In the data rows, zero lies at 7.5, halfway between 7 and 8.
Each row has a hidden score. How much does it go up from the first row of each pair to the second? 15 means little or no change, 30 a big rise and 0 a big fall. The score is a weighted sum of the row's numbers plus the product of two more (or one squared), each taken from its middle value.
np.array([6., 11., 10., 15., 9., 9., 9., 6., 15., 7.])
np.array([5., 14., 6., 10., 6., 7., 9., 5., 15., 5.]): 9
np.array([6., 7., 9., 4., 9., 7., 7., 9., 6., 6.])
np.array([13., 7., 7., 10., 10., 12., 9., 10., 6., 10.]): 7
np.array([15., 6., 7., 5., 5., 7., 9., 9., 5., 6.])
np.array([6., 8., 7., 5., 7., 6., 9., 8., 5., 5.]): 21
np.array([6., 9., 8., 4., 8., 9., 4., 8., 7., 6.])
np.array([7., 6., 6., 4., 5., 10., 6., 5., 12., 7.]): 7
np.array([5., 5., 6., 5., 9., 7., 9., 7., 5., 6.])
np.array([8., 7., 7., 4., 7., 8., 6., 7., 9., 8.]): 15
np.array([15., 4., 4., 5., 5., 6., 6., 10., 6., 10.])
np.array([6., 10., 9., 5., 8., 8., 7., 7., 6., 6.]): 17
np.array([5., 9., 6., 7., 9., 9., 15., 10., 11., 9.])
np.array([7., 6., 7., 4., 8., 9., 6., 9., 7., 7.]): 9
np.array([5., 7., 8., 5., 7., 8., 8., 7., 5., 6.])
np.array([7., 6., 6., 4., 8., 7., 12., 9., 6., 8.]): 20
np.array([5., 15., 6., 8., 8., 8., 15., 7., 9., 6.])
np.array([7., 7., 5., 5., 7., 10., 11., 6., 6., 6.]): 10
np.array([15., 6., 6., 9., 7., 7., 8., 9., 6., 7.])
np.array([6., 8., 11., 15., 9., 11., 8., 6., 10., 7.]): 10
np.array([8., 5., 12., 14., 9., 9., 5., 9., 5., 9.])
np.array([9., 5., 5., 4., 6., 5., 6., 8., 12., 6.]): 24
np.array([6., 5., 7., 5., 7., 8., 5., 8., 8., 7.])
np.array([9., 4., 7., 6., 7., 8., 6., 10., 5., 12.]): 12
np.array([5., 11., 11., 4., 6., 7., 13., 9., 6., 6.])
np.array([6., 5., 6., 7., 7., 7., 10., 9., 6., 6.]): 10
np.array([6., 14., 15., 13., 8., 13., 5., 7., 6., 6.])
np.array([6., 9., 6., 6., 7., 6., 12., 7., 6., 5.]): 20
np.array([6., 6., 5., 5., 6., 6., 4., 6., 6., 5.])
np.array([5., 10., 15., 12., 13., 10., 5., 7., 7., 5.]): 16
np.array([6., 4., 8., 8., 3., 6., 6., 11., 7., 7.])
np.array([8., 5., 14., 14., 10., 7., 6., 9., 5., 9.]): 5
np.array([5., 7., 4., 13., 5., 5., 6., 7., 6., 6.])
np.array([6., 8., 7., 4., 6., 8., 4., 7., 9., 6.]): 17
np.array([8., 6., 9., 4., 9., 7., 6., 7., 5., 7.])
np.array([5., 15., 7., 7., 6., 6., 15., 5., 6., 5.]): 13
np.array([9., 6., 6., 10., 8., 6., 9., 7., 6., 6.])
np.array([5., 5., 7., 7., 5., 4., 11., 6., 6., 9.]): 18
np.array([15., 6., 9., 5., 8., 9., 7., 8., 7., 10.])
np.array([7., 11., 8., 7., 6., 8., 13., 6., 11., 6.]): 10
np.array([15., 7., 15., 11., 11., 9., 7., 10., 8., 6.])
np.array([7., 9., 9., 3., 7., 7., 10., 6., 6., 5.]): 17
np.array([6., 15., 10., 13., 10., 4., 5., 5., 15., 5.])
np.array([6., 8., 10., 4., 10., 8., 3., 6., 7., 6.]): 19
np.array([5., 12., 5., 5., 6., 6., 9., 5., 9., 5.])
np.array([5., 8., 14., 4., 8., 9., 4., 8., 6., 9.]): 15
np.array([5., 9., 6., 4., 8., 6., 11., 6., 5., 6.])
np.array([6., 6., 10., 5., 7., 7., 7., 10., 6., 9.]): 14
np.array([5., 11., 7., 10., 7., 9., 6., 5., 6., 5.])
np.array([5., 10., 13., 5., 8., 8., 6., 5., 6., 5.]): 18
np.array([5., 7., 9., 8., 6., 9., 6., 8., 5., 7.])
np.array([9., 6., 9., 8., 9., 8., 10., 7., 7., 8.]): 17
np.array([6., 7., 9., 11., 11., 7., 10., 6., 6., 5.])
np.array([10., 5., 7., 4., 7., 8., 11., 9., 6., 10.]): 13
np.array([9., 5., 6., 8., 6., 7., 4., 9., 7., 9.])
np.array([6., 8., 6., 6., 7., 8., 8., 8., 8., 6.]): 15
np.array([5., 6., 12., 9., 10., 9., 8., 8., 7., 7.])
np.array([5., 7., 7., 5., 5., 6., 15., 8., 6., 6.]): 21
np.array([8., 8., 7., 10., 6., 8., 7., 8., 5., 6.])
np.array([6., 4., 6., 7., 6., 7., 10., 10., 15., 13.]): 28
np.array([5., 10., 5., 12., 9., 11., 4., 6., 13., 5.])
np.array([5., 6., 4., 5., 7., 8., 7., 7., 6., 6.]): 18
np.array([6., 7., 9., 8., 9., 8., 5., 6., 7., 6.])
np.array([6., 8., 6., 4., 6., 5., 10., 7., 7., 5.]): 16
np.array([6., 5., 6., 5., 6., 6., 9., 10., 12., 7.])
np.array([5., 9., 8., 5., 8., 8., 10., 6., 5., 5.]): 9
np.array([8., 7., 8., 5., 11., 8., 11., 8., 6., 6.])
np.array([9., 5., 6., 10., 7., 8., 7., 9., 6., 11.]): 9
np.array([5., 7., 5., 7., 9., 7., 6., 5., 15., 5.])
np.array([13., 4., 3., 5., 6., 6., 15., 10., 6., 15.]): 21
np.array([8., 7., 4., 5., 7., 7., 8., 10., 6., 7.])
np.array([6., 10., 4., 4., 7., 6., 7., 6., 6., 5.]): 14
np.array([6., 11., 8., 4., 10., 8., 6., 6., 10., 5.])
np.array([7., 7., 6., 7., 7., 7., 7., 10., 5., 9.]): 12
np.array([13., 6., 3., 8., 5., 6., 6., 10., 6., 15.])
np.array([6., 8., 6., 5., 8., 7., 9., 8., 7., 6.]): 17
np.array([8., 10., 7., 15., 8., 7., 5., 5., 5., 5.])
np.array([6., 9., 5., 8., 6., 7., 12., 7., 15., 7.]): 12
np.array([5., 8., 4., 3., 6., 7., 12., 5., 11., 5.])
np.array([5., 5., 8., 13., 8., 6., 7., 9., 7., 7.]): 23
np.array([11., 6., 8., 10., 9., 9., 5., 9., 8., 9.])
np.array([6., 7., 8., 4., 7., 8., 7., 11., 5., 8.]): 19
np.array([8., 7., 7., 4., 7., 8., 7., 6., 14., 6.])
np.array([8., 6., 6., 5., 9., 7., 4., 7., 6., 14.]): 18
np.array([10., 7., 15., 5., 9., 11., 13., 9., 6., 7.])
np.array([5., 6., 11., 6., 10., 14., 4., 5., 6., 7.]): 28
np.array([6., 7., 7., 6., 5., 8., 8., 7., 7., 7.])
np.array([6., 5., 8., 15., 8., 7., 11., 9., 6., 10.]): 19
np.array([6., 7., 3., 11., 6., 5., 5., 8., 6., 5.])
np.array([6., 5., 6., 12., 7., 6., 14., 9., 6., 6.]): 18
np.array([8., 6., 9., 9., 9., 9., 6., 9., 8., 7.])
np.array([5., 7., 10., 8., 8., 8., 8., 7., 12., 6.]): 15
np.array([5., 8., 5., 4., 5., 7., 9., 7., 9., 6.])
np.array([12., 5., 6., 14., 15., 8., 6., 7., 15., 7.]): 23
np.array([6., 7., 5., 13., 8., 6., 12., 7., 6., 6.])
np.array([6., 7., 6., 7., 7., 7., 6., 6., 7., 6.]): 15
np.array([8., 8., 7., 4., 10., 8., 7., 6., 7., 6.])
np.array([8., 4., 7., 13., 10., 9., 10., 9., 6., 8.]): 5
np.array([5., 13., 15., 4., 14., 13., 7., 6., 15., 6.])
np.array([8., 4., 6., 4., 6., 7., 5., 9., 6., 13.]): 3
np.array([6., 10., 5., 6., 8., 10., 14., 6., 12., 5.])
np.array([7., 10., 6., 5., 5., 8., 6., 5., 7., 6.]): 20
np.array([9., 5., 5., 6., 8., 8., 5., 10., 7., 6.])
np.array([5., 8., 5., 11., 6., 8., 8., 7., 6., 6.]): 9
np.array([5., 7., 7., 11., 7., 6., 3., 6., 10., 5.])
np.array([5., 13., 7., 5., 8., 10., 11., 5., 5., 5.]): 16
np.array([5., 9., 5., 6., 10., 8., 6., 6., 6., 7.])
np.array([7., 7., 5., 13., 7., 7., 11., 9., 6., 6.]): 10
np.array([5., 10., 4., 6., 6., 6., 3., 6., 8., 5.])
np.array([8., 6., 8., 10., 9., 7., 8., 9., 6., 9.]): 15
np.array([5., 11., 5., 4., 6., 7., 6., 6., 6., 5.])
np.array([7., 5., 12., 6., 10., 8., 7., 9., 6., 8.]): 12
np.array([7., 7., 8., 6., 8., 6., 8., 6., 6., 6.])
np.array([10., 6., 8., 10., 8., 7., 9., 7., 7., 5.]): 11
np.array([7., 9., 7., 6., 7., 8., 8., 6., 8., 6.])
np.array([8., 9., 8., 7., 7., 7., 5., 6., 5., 5.]): 17
np.array([7., 8., 15., 3., 10., 8., 7., 7., 7., 5.])
np.array([6., 6., 7., 7., 6., 8., 10., 8., 6., 7.]): 10
np.array([10., 4., 7., 4., 9., 8., 8., 9., 6., 12.])
np.array([5., 10., 7., 6., 14., 6., 5., 7., 6., 6.]): 28
np.array([5., 7., 15., 9., 8., 8., 5., 8., 9., 9.])
np.array([9., 6., 4., 13., 5., 7., 7., 8., 5., 10.]): 13
np.array([6., 8., 6., 13., 7., 7., 8., 6., 6., 5.])
np.array([9., 4., 7., 8., 8., 8., 9., 9., 6., 8.]): 17
np.array([11., 5., 6., 13., 7., 8., 7., 8., 5., 7.])
np.array([15., 7., 13., 14., 7., 8., 8., 10., 8., 12.]): 14
np.array([7., 3., 9., 5., 7., 8., 6., 10., 8., 12.])
np.array([5., 10., 10., 11., 8., 8., 15., 5., 13., 5.]): 10
np.array([5., 8., 7., 13., 7., 8., 4., 5., 7., 5.])
np.array([6., 8., 8., 4., 8., 9., 6., 6., 5., 6.]): 20
np.array([6., 10., 9., 8., 13., 14., 8., 6., 6., 5.])
np.array([5., 10., 7., 10., 7., 8., 6., 7., 11., 6.]): 4
np.array([5., 5., 5., 5., 7., 8., 7., 9., 7., 11.])
np.array([5., 8., 6., 14., 6., 8., 6., 5., 5., 5.]): 7
np.array([5., 11., 6., 4., 6., 7., 6., 6., 5., 6.])
np.array([12., 4., 15., 3., 8., 9., 9., 10., 11., 15.]): 7
np.array([10., 6., 7., 4., 11., 8., 10., 10., 6., 15.])
np.array([6., 6., 5., 11., 8., 7., 6., 10., 9., 7.]): 18
np.array([5., 8., 3., 13., 6., 5., 7., 9., 15., 6.])
np.array([6., 7., 6., 5., 6., 7., 9., 6., 6., 5.]): 13
np.array([6., 6., 8., 7., 8., 8., 7., 8., 9., 10.])
np.array([6., 6., 10., 6., 9., 10., 7., 10., 7., 8.]): 14
np.array([6., 8., 5., 4., 6., 7., 7., 7., 6., 6.])
np.array([6., 15., 15., 8., 8., 9., 15., 6., 5., 5.]): 12
np.array([9., 7., 8., 9., 8., 7., 5., 7., 6., 10.])
np.array([7., 5., 13., 14., 9., 11., 8., 9., 6., 7.]): 6
np.array([5., 13., 6., 13., 5., 8., 6., 5., 5., 5.])
np.array([7., 6., 4., 15., 5., 6., 3., 6., 15., 6.]): 9
np.array([6., 9., 7., 4., 6., 7., 7., 7., 6., 5.])
np.array([5., 5., 10., 5., 7., 11., 15., 9., 10., 7.]): 10
np.array([6., 6., 7., 6., 11., 6., 5., 7., 11., 6.])
np.array([5., 6., 5., 6., 6., 8., 9., 6., 6., 11.]): 5
np.array([8., 6., 7., 8., 8., 7., 5., 9., 6., 6.])
np.array([6., 7., 7., 8., 7., 5., 8., 7., 7., 7.]): 16
np.array([6., 15., 15., 12., 12., 8., 9., 6., 15., 5.])
np.array([6., 6., 7., 9., 6., 5., 15., 6., 6., 8.]): 13
np.array([5., 8., 7., 4., 7., 7., 7., 5., 7., 5.])
np.array([6., 15., 9., 3., 8., 11., 10., 5., 6., 4.]): 17
np.array([6., 15., 7., 10., 11., 8., 7., 6., 6., 5.])
np.array([8., 5., 7., 5., 8., 7., 9., 7., 6., 7.]): 9
np.array([5., 9., 6., 12., 5., 5., 3., 5., 5., 5.])
np.array([5., 4., 7., 13., 7., 10., 3., 10., 6., 13.]): 11
np.array([5., 12., 2., 4., 5., 4., 10., 6., 11., 5.])
np.array([6., 6., 7., 12., 10., 8., 5., 6., 5., 6.]): 16
np.array([15., 6., 10., 9., 8., 7., 5., 9., 14., 9.])
np.array([6., 8., 3., 6., 6., 6., 6., 6., 6., 6.]): 15
